In the rows, 128 means zero.
A single turn carries every row of the set below to another of its rows. Some are shown first; where does it send the rows asked next?
Vum: [126 128 127 132 135 164  82 173 124 159  86 129 139 104 122 116 129]
Toda: [123 114 130 114 133 162  85 162  93 118 126 121 154 107 106 127 106]
Mumiv: [152 120 162 134 132 130 114 119 160 163 118 145 136 156 153 103 110]
zovo: [150 106 163 130 120 131 148  98 127 140 141 139 125 144 129 133 100]
deni: [142 119 109 186 120 151 124 134 130 190 155 133 160 103 115 146  98]
zosi: [153 110 162 152 118 129 129 101 153 168 133 154 127 146 135 138 113]
rolo: [117 118 122 153 111 159 146 129  93 144 158 116 173 106 121 130  96]
kape: [119 134 103  95 100 107 109 125 107 166 145  89 142 147 144 143 156]
tor: [132 106 124 133 121 138 109 148 118 128 148 128 148  77  94 167 110]
Doliz: [135 119 120 153 123 140 103 159 147 170 108 137 132  71 107 155 128]
fulu: [134 148 104  93 118 109  85 132 125 179 151  93 135 150 142 135 149]
Kimug: [142 126  95 118 113 108  78 127 123 196 148  99 132 158 135 147 142]
pulok: [141 129  93 135 126  95 129 186 166 156 150 134 129 134 132 138 139]
Maza: [133 134  98 120 125 131 145 186 117 158 109 119 104 151 135 115 145]
zas: [118 122 116 134 113 148 117 166  81 138 141 133 118 179 114 141 136]
sas: [152 116 162 110 133 132 133 114 133 136 128 132 134 154 147  99  97]
fum: [117 158 130 126 135 173 127 150 112 148 137 111 167 114 136  92 106]
tum: [128 115 109 147 114 114 101 169 131 136 180 150 144 162 112 162 131]
Dud: [144 158 119 158 145 164 106 153 149 192 134 127 154 109 130 107 108]
zufod: [127 110  95 118  93 102 103 119 105 184 144  96 139 151 138 153 147]

tor moves to Doliz
kape moves to zufod
And these:
zosi moves to Mumiv
tum moves to pulok
Dud moves to fum

